128 stands for zero in the data rows.
Each row below has a hidden score, from 0 to 20, with 10 about the middle. What is it? The score is a weighted sum of the row's numbers plus the product of two more (or one squared), each taken from its middle value.
[ 70 128 166 115 150 118 121 142 133 134  99 166 117 111 119 120 117 141 125 142] -> 10
[139 147 100 101  92 139 121 125 103 118 130 118 118 138 129 161 120 101  89  84] -> 9
[129 135 129 136 130 158 172  57  98  73 114  92 158 136 153 123 110 151 135 136] -> 8
[153 111 110 142  94 143 120 110 132 109 133 129 141 124 134 122 123 133 134 136] -> 10
[169 106 135 146 120 176  95 132 131 112  83 159 102 126 125   7 177 142 136 178] -> 16
[152 130 110 110 109 110 116 147 133 143 132 121 144 168 138 117 123 175 174 160] -> 11
[134 137 123 170 111 127 152 124 174 112 145  89 127  68 132 138 127 114 148 112] -> 6
[117 116 147 140 145 118 146 117 114 119 134  90 152 142 165 152 135 100 123  98] -> 13
[123 116 142 122 121 128 119 140 134 128  90 166 136 170 149 142 108 132 125 132] -> 9
[ 78 173 180  50 144 113 128 151 122 131 128 203 124  64 104 137 115 138 122 131] -> 12
[ 64 146 156  93 181 150 111 138 156 101 132 167  94 107 125 120 118 133 114 150] -> 6
[142 155  80 139 102 117 130  92 130 119 153 103 154 132 128 149 140 108 135 117] -> 11
[227 211  48  67 114 172 148 100  91 134  53  59 169 167 112 163 129 103 101 123] -> 6
[136 124 128 161 147 124 125 138 129 142 151 115 121 100  66 128 122 131 118 121] -> 9
[111 121 131 119 154 112 127 145 140 134 134 113  92  83 171 159 127 141 165  67] -> 12
[ 85 155 147 116 186 126 118 131 138 124 143 144 109 107 128 113 145 149 111 167] -> 9
[124 142 134 143 139 127 107 146 137 137 173  75 109 126  71 135 115 125 134 122] -> 7
[ 91 132 146 109 130 133 127 134 151 156  99 159  94  65  50 129 121 139 122 124] -> 7
[134 112  96 113  77 132 122 104 129  82 163 149 109 128 110 141 108 117 120 119] -> 6
[ 93 159 149 145 186 125 102 132 127 120 134 167 109 123 143 122 149 141 137 161] -> 12
[143 127  97  97  91 122 120 143 138 126 139 137 153 153 144 150 107 110 117 115] -> 9
[162  88  90  92 105 139 112 117 106 128 152 133 118 136  94 115 136 151 149 139] -> 14
[122 112 144 112 126 119 123 145 145 134 157 165 103 171 108 147  99 126 114 128] -> 5
[  5 110  80 255 255 156 132 168  66  47   0  96   0 255 251  13 107  51 255 255] -> 5
[143 119 121 140 113 141 130 105 133 102 118 117 149 115 145 126 123 124 129 128] -> 10
[134 122 136 137 129 118 130 146 133 147 110 153 131 142 159 114 130 133 137 146] -> 11
[131 115 133 125 143 120 125 141 119 154 159 107  92  59 137 135 133 131 184  94] -> 13
[115 111 147 129 129 120 119 149 140 129  89 187 107 178 136 142 105 129 126 128] -> 7
[122 160  63 132 101 129 134 104 118 131 141 107 155 121 120 131 118  92 120 111] -> 9
[124 121 136 137 130 124 127 144 130 142 137 132 133 132 121 126 125 128 134 128] -> 10
[137 124 120 140 105 143 135  84 125  50 138 113 154 128 179 156 131  70 126  50] -> 11
[114 141 128 137 147 120 108 146 126 143 187  72 101 107  71 129 119 133 120 134] -> 6
[142 112 101 127  88 133 120 105 125  98 160 127 116 126 103 131 122 118 128 118] -> 9
[ 93 159 146 134 176 134 112 137 130 121 132 157 112 120 133 111 142 133 131 157] -> 10
[126 124 139 140 133 114 128 145 134 152 123 151 134 139 157 121 124 130 138 134] -> 10
[167  58  71  29  74 127  95 106  86 107 160 137 112 143 107 137 134 136 148 135] -> 17
[123 153 187 135 133 118 112 118 129 149 165 128 117 123  86 116 180 247 134 128] -> 12
[156 119 112 140 103 145 125 109 135 103 123 124 145 120 142 122 123 131 135 137] -> 10
[136 115 131 121 126 116 139 142 140 148 136 152 121 182 106 140 119 122 116 124] -> 8
[120 126 171 121 142 118 143 184  98 131 170 147 143  99  79 135 117 132 131 127] -> 11
[126 120 138 137 132 121 128 137 129 138 132 133 135 122 120 129 124 125 134 129] -> 10
[141 131 140 151 126 174 193 178 205 121  83  23  60  41 114 161 160 143 166 113] -> 4
[129 128 148 142 140 127 116 112 126 127 150 149 173 136 140 136 122 130 133 126] -> 12
[ 53 160 140 113 156 195  87 139 160 109  70 177 107  95 129  24 176 127  95 168] -> 9
[127 136 153 160 152 115 116 125 118 131 164 129 113 133  96 131 123 121 127 120] -> 8
[120 129 147 136 143 117 132 142 134 149 136 141 147 109 130 137 120 110 137 118] -> 11
[131 150  94 118 117 119 135 124 128 141 152  91 152 132 127 136 133 109 114 118] -> 10
[180 113  88 126  86 116 126 141 125 143 131 128 134 130 119 135 122 126 126 125] -> 11
[135 161  64 131  89 126 146  94 141 109 157 113 154 123 122 150 131  91 133 112] -> 9
[147 111 137 120  77  99 134 138 134 183  98 161  80 147 254  93 141 121 137 207] -> 12
[143 145  85  81 101 112 115 144 134 144 155 118 120 155 114 146 141 115 114 121] -> 11
[131 119 134 137 131 112 138 156 133 157 130 154 151 130 115 100 148 172 140 149] -> 13
[127 125 137 141 135 122 131 146 130 147 124 151 133 136 157 125 128 125 139 133] -> 11
[ 74 149 189 120 177 105 137 147 115 145 141 150 118 109 111  38 183 255  83 214] -> 6
[131 131 111 119 129 120 122 181 153 155 163 112 149 146  94 131 122 129 134 122] -> 11
[ 89 119 153 128 157 182 133 104 149  91  49 117 164  90 171 108 119 140 127 138] -> 11
[106 125 128 131 143 136 143 119 170 129 138  74 137  40 130 135 118 122 147 122] -> 8
[121 117 136 123 146 117 127 140 130 147 141 113  96  71 155 148 127 130 182  74] -> 13
[131 121 136 139 128 120 129 143 126 142  80 164 117 181 130 135 121 119 128 123] -> 10
[120 117 146 148 143 120 130 110 120 115 139  87 164 157 168 151 151  97 124  92] -> 14
[157 140 140 106 112 126 135 140 122 138 111  86 102 164 125 139 131 125 123 117] -> 7
[146 168  59 143  92 125 152  92 127 121 155  89 166 126 117 141 143  80 132 107] -> 11
[122 123 138 133 138 133 126 140 133 118 119 118 104 104 160 177 126 120 152  56] -> 12
[128 122 136 141 135 113 127 141 132 163  78 144  92 167 251 108 129 121 144 170] -> 11
[121 115 139 120 139 109 142 141 126 142 135 167 106 177 115 145 112 125 115 118] -> 7
[125 117 144 132 130 125 132 132 141 144 151 109 118 107  84 136 132 117 142 127] -> 9
[122 130 131 130 149 109 132 147 128 154 133 150 130 130 155 125 123 137 123 139] -> 10
[121 121 146 132 139 120 126 141 125 140 129 126 153 114 143 136 120 114 138 116] -> 12
[135 123 138 136 128 115 126 141 130 146  81 157 126 187 132 135 116 122 126 123] -> 9
[ 28 187 152  75 179 140  96 128 154 125  88 190 113  78 133  95 164 146 107 155] -> 12
[125 121 144 143 138 119 129 129 127 132 136 103 160 132 147 140 131  92 128  97] -> 12
[255 221  55  58 106 185 170  93  95 127  47  49 173 177 107 151 139 111 118 123] -> 2
[117 135 153 141 152 115 120 130 116 135 158 153 108 122 102 132 145 160 138 147] -> 11
[109 144 130 135 150 119 123 148 117 158 153 162 109 113 102 119 107 134 121 135] -> 7
[122 118 142 150 142 107 120 136 129 146 108 164 126 144 173 118 137 151 147 156] -> 12
[113 116 159 120 140 118 120 143 135 131 142 166 134 106 138 148 105 123 128 121] -> 10
[109 125 157 145 154  96 141 163 123 159 154 138 111 122 105  81 143 235 146 196] -> 7
[124 121 143 137 137 115 126 144 132 147 136 135 134 120 108 134 117 116 135 122] -> 10
[141 159  74 137  96 127 143 104 131 124 148  87 165 127 121 137 141  90 132 110] -> 11
[125 124 135 140 135 128 120 134 130 133 107 148 140 142 136 129 129 134 135 132] -> 12
[127 123 135 137 130 119 130 143 133 147 146 157 120 132 112 137 120 122 133 121] -> 9
[150 145 155 105 116 137 133 142 129 122 108  95  76 155 126 160 128 133 114 120] -> 5
[118 123 134 130 141 112 134 146 131 153 146 140 127 107 109 129 119 136 119 136] -> 9
[124 120 137 148 144 127 116 131 142 151 109 136 108  91  63 152 127 134 148 140] -> 9
[250  60 156 212  20 101 124 138 110 170  11 194  64  61 225   4 159  97  56 250] -> 12
[154 138  86 132 132 115 122 141 132 145 154 114 125 126  84 145 130  92 124 121] -> 11
[157 142  81 104 122 117 128 144 139 144 153 117 125 134  90 151 135  73 107 116] -> 11
[130 118 130 136 127 117 132 141 132 147 165 154 115 140 108 132 119 122 128 118] -> 8
[183 170  62  88 107 136 145 116 118 135 104  72 171 159 129 165 148  87  98 109] -> 13
[124 131 136 143 133 113 129 147 130 147 140 141 130 114 102 136 120 117 134 124] -> 10
[ 95 118 154 130 154 175 125 102 146  90  58 128 163  99 180 115 121 139 127 137] -> 11
[138 121 132 135 130 130 124 139 121 133  84 131 151 174 142 133 118 123 124 121] -> 11
[159  78  93  67  48 132 105 114  97  92 154 138 119 149 122 138 114 115 126 118] -> 12
[119 126 131 127 139 164 159  66 120  65 133 102 143 125 139 111 109 165 125 159] -> 4
[121 145 173 147 144 121 111 110 129 132 156 148 145 125 101 126 154 192 142 145] -> 12
[127 114 132 124 139 121 122 134 110 157 168 105  91  60 126 130 134 128 181 104] -> 14
[114 132 161 146 146 109 128 156 140 155 124 152 176 142 140 115 131 158 146 144] -> 12
[103 126 132 143 151 120 116 145 124 154 139 143 136 127 143 133 100 116 116 112] -> 8
[129 124 135 141 130 160 131  62 116  59 162 119 111 122  94 108 119 161 138 164] -> 5
[140 140 156 151 134 138 167 186 155 155 113  32  14  84  63 152 160 165 153 131] -> 3
[158 110 118 150 117  93 137 159 124 162 139 134 120 119  93  98 141 150 121 144] -> 10
[133 118 130 155 143 120 125 142 139 131 160 144 109 108  78 137 107 135 127 134] -> 7
[ 68 136 167  92 175 155 106 125 166  93 139 159 101 106 113 118 122 142 112 148] -> 5
[119 127 131 139 138 138 147 117 123 117 122  88 148 124 151 133 122 133 119 126] -> 9
[123 117 142 141 137 151 128  91 122  74 115 127 151 131 164 146 121 113 134 108] -> 11
[117 124 134 137 146 104 134 143 134 150 139 151 123 140 164 125 130 139 123 139] -> 9
[141 131 118 167  92 132 138 121 153 102 148 108 124  99 134 144 124 118 145 110] -> 7
[154 130 102 133  87 142 136 106 126  99 155 114 121 126 105 148 128  99 133 100] -> 9
[132 112 134 122 124 115 129 145 136 147 153 151 115 167 106 133 116 124 114 121] -> 7
[ 96 124 152 121 129 142 126 125 147 142 116 125 124  96  85 140 122 121 140 125] -> 9
[121 150 110 111 137 119 108 152 134 157 136  89 122 152  95 115  87 148 144 138] -> 4
[113 126 142 140 135 129 125 135 131 141 124 140 129 135  97 111 132 141 133 133] -> 9
[125 119 104  58 112 118 125  88  30 114 173 126 166 243 123 128 119 107 104 117] -> 10
[ 77 140 165 135 177 182 105  95 122  60  58 179 149 118 199  75 148 179 130 186] -> 13
[115 120 139 139 141 112 133 131 125 142 149 161 110 100  98 114 160 176  92 137] -> 10
[121 120 135 132 143 130 133 141 136 129 122 117 104  92 165 170 125 121 165  53] -> 13
[118 126 140 136 150 114 131 138 127 138 155 113 147 131 148 139 129 105 112 104] -> 10
[174 111 116 105 106 133 121 129 134 126 104 154 133 144 123 174 113 107 118 115] -> 10
[140 126 124 135 120 165 157  56 107  74 121  87 162 136 146 117 111 149 138 140] -> 7
[125 120 104 127 118  99 119 177 141 183 142 129 113 125  96  97 114 193 153 176] -> 7
[143 135  99  93 112 112 126 146 136 153 138 105 139 156 124 108 118 173 156 160] -> 9
[110 133 181 156 159 118 132 143 131 146 125 139 193 147 147 125 125 149 139 135] -> 12
[145 124 119 144 114 150 126 100 136 101 115 118 147 117 146 126 122 130 132 129] -> 9
[132 117 112 128 105 134 117  85 114  89 143 140 187 140 176 142 113  91 123  98] -> 13
[140 127 113  89 104 118 111 145 128 161 109 128 122 169 139 135 106 128 109 121] -> 7
[144 163  68 143  98 121 137  92 125 116 152 100 163 128 126 141 149  99 143 113] -> 13
[131 129 131 137 132 169 151  64 105  72 128 104 150 132 133 106 112 156 139 153] -> 6
[123 138 139 130 144 118 128 144 136 144 154 145 104 108 106 131 123 123 134 122] -> 7
[123 116 144 144 136 135 141 114 129 121 122  93 154 140 138 138 127 115 128 115] -> 10
[111 115 158 121 138 121 121 150 135 133 134 170 133 102 140 151 110 124 131 125] -> 11
[130 119 148 142 132 126 125 195 133 135 168 123 158 126  77 135 125 128 134 123] -> 12
[139 126 123 136 121 166 164  59 112  77 113  81 172 141 148 120 112 145 138 141] -> 7
[142 162  77 133  96 125 146 105 129 125 148  89 162 127 119 137 143  88 132 106] -> 11
[132 147 112 126 119 116 142 117 115 124 141 100 144 141 136 144 133 114 124 111] -> 10
[121 127 165 149 146 114 113 133 126 117 169 158 102 134 102 141 115 142 136 140] -> 7
[195 102 130 136 112 161 118 137 132 125  87 148 109 126 111  29 152 139 133 160] -> 12
[154 155  88  59  73 125 129 130 121 130 155 113 122 143 107 144 136  85  90  93] -> 8
[131 122 134 136 129 120 129 138 130 144 100 155 132 132 166 107 135 138 140 159] -> 12
[130 126 133 136 127 125 128 137 128 138  90 137 146 162 141 135 122 125 135 123] -> 11
[137 112 130 145 126 120 127 139 131 147 133 147 130 107 105 127 125 126 131 127] -> 11
[ 99 161 175 126 126 121 128 145 130 141 147 141 127 117  79  81 178 216 108 114] -> 9
[109 126 117 137 129 131 111 123 118 119 146 131 108 116 101 126 104 128 123 126] -> 7
[143 106 114 128 107 125 122 132 126 138 148 138 133 132 121 125 124 136 128 133] -> 11
[ 60 125 142 119 156 174 120 115 147 130  43 126 137  77 128 122 102 136 119 134] -> 11
[ 55 175 137 114 208 147 111 140 138 116 133 143 100 112 123 110 140 123 121 159] -> 9
[105 131 153 139 163 151 108 101 124  62  41 205 173 105 255  33 181 227 114 255] -> 16
[139 122 138 148 124 105 123 141 124 147  91 106  89  75 121 129 121 122 127 125] -> 10
[107 126 151 132 154 174 120  99 144  83  73 134 162 111 176 114 123 131 131 137] -> 10
[117 153 192 136 123 119 120 124 131 144 162 133 118 122  86 120 177 246 119 119] -> 11
[124 147 178 141 145 118 112 114 128 137 160 138 135 126  93 119 166 214 141 142] -> 12
[132 119 132 143 131 121 125 142 128 144  85 167 119 181 134 135 116 126 127 123] -> 9
[108 132 169 151 159 113 132 146 134 149 121 145 187 152 146 117 129 155 142 136] -> 12
[140 103 122 121 100 129 113 126 131 110 149 160 119 128 128 139 107 141 130 140] -> 9
[188 107  95  91  86 124 128 140 127 138 109 136 143 157 130 171 116  86 106  97] -> 12
[139 143 102 125 105 122 141 125 125 126 147  93 154 138 124 140 134 102 125 105] -> 10
[115 116 138 120 158 112 131 135 113 143 147 121  79  58 152 147 124 146 184  82] -> 15
[ 83 136 154 124 145 159  97 117 154 131  75 163 130  95 108 114 136 146 135 134] -> 10
[120 125 145 136 136 115 128 143 130 148 137 135 139 119 111 134 119 117 130 120] -> 10
[127 121 130 124 137 109 129 135 132 147  90 158 122 178 135 131 120 136 114 131] -> 8
[111 129 146 134 158 148 104 117 134  83  69 183 176 109 249  45 178 201 116 255] -> 17
[112 119 146 140 140 136 150 106 111 108 115 101 140 130 150 143 120 128 127 121] -> 11
[135 118 132 130 125 126 126 132 124 138  82 127 153 172 142 134 119 122 131 120] -> 11
[121 123 142 138 139 116 127 142 129 147 132 132 149 109 142 138 120 111 136 114] -> 12
[154 132  83 106  89 121 127 135 131 142 134 106 170 154 138 149 130  91 116 106] -> 13
[ 83 120 158 132 161 180 125  99 156  95  48 121 155  92 173 125 127 144 133 142] -> 11
[147 140 118 105 114 114 117 150 140 149 140  94 134 160 105 113 105 150 166 141] -> 7
[ 87 119 152 117 154 181 133 108 159 111  49 106 153  82 146 119 120 133 129 130] -> 10
[134 116 133 128 128 121 125 141 127 145  83 158 130 186 132 138 119 121 125 123] -> 11
[143 108 121 143 128  90 150 158 113 153 138 153 115 117 105 102 145 180 124 152] -> 10
[151 127  98 104  98 117 127 147 133 148 139 113 151 158 130 112 119 161 157 149] -> 10
[133 109 102 114  76 130 116 103 134  85 168 150 101 125 101 148 113 123 125 125] -> 7
[164  79  82  65  91 134 108 110 100 130 153 132 113 137  96 123 132 141 154 135] -> 14
[142 156  57 138  81 124 140  92 126 112 157 104 155 122 120 139 132  86 133 109] -> 10
[166 152  74  98  95 126 132 124 121 133 119  94 174 158 133 157 141  69 101  97] -> 14
[138 124 108 129 106 116 122 113 119 119 144 125 141 145 140 147 130 116 135 119] -> 12
[185 101 132 139 112 176 108 135 133 124  83 152 107 123 115  12 160 140 130 164] -> 14
[154 154  90  66  84 120 136 127 111 126 157 106 118 141 116 145 143 102  80  94] -> 8
[127 124 135 136 135 114 128 145 134 144 121 152 129 147 160 121 131 137 137 141] -> 10
[214  97  70  57  59 124 125 141 133 142 102 136 157 169 149 180 109  78  89  83] -> 13
[124 133 140 137 140 121 135 149 131 153 168 148 109 116 103 133 127 125 133 127] -> 8
[114 127 177 129 144 124 114 119 135 114 165 182 151 134 128 137 113 155 133 144] -> 9
[130 140 114 112 110 125 128 124 132 120 141 103 150 146 129 153 125 104 118 113] -> 10
[ 82 132 170 126 173 185  88  96 140  39  59 203 151 124 217  70 145 184 129 219] -> 12
[161  64  77  17  53 132 104 112  84 108 161 135 117 143 104 130 122 120 127 124] -> 15
[ 92 116 179 144 179 172 130  49 123  44 167 122  92 121  75  85 116 199 136 201] -> 1
[113 127 150 140 150 112 132 132 119 135 140 138 133 120 147 148 117 117 134 108] -> 11
[119 132 115 139 124 150 121 112 123 113 102 116 144 111 149 127 104 136 125 133] -> 9
[122 126 139 136 137 113 131 148 130 156 106 166 133 102 147 113 137 135 132 146] -> 13
[ 99 160 185 125 136 108 129 142 131 151 167 139 117 116  82  92 178 246 109 120] -> 8
[127 140 172 114 124 120 135 182 108 137 166 143 154  91  75 134 119 122 131 126] -> 11
[141 124 110 121  86 141 132 106 134  83 157 144 108 124 114 154 116 105 132 108] -> 7
[110 132 140 140 143 127 124 140 130 134 111 154 118 127 138 122 125 126 135 135] -> 10
[124 119 149 148 147 111 119 131 133 137 141 132 143 133 152 153 129 118 139 109] -> 12
[116 123 116 146 141 118 117 144 122 156 129 153 125  88  82  97 136 175  69 131] -> 8
[118 114 145 124 128 123 121 142 139 129  93 188 116 175 140 141 107 129 130 131] -> 8
[146 149  93 118  83 125 138 124 125 128 153  92 145 139 135 130 124 115 130 112] -> 7
[112 122 161 129 140 116 125 156 138 138 128 177 155 140 134 120 128 178 139 156] -> 11
[156 111 108 133  97 130 120 117 126 119 139 133 136 126 131 130 123 134 134 133] -> 11
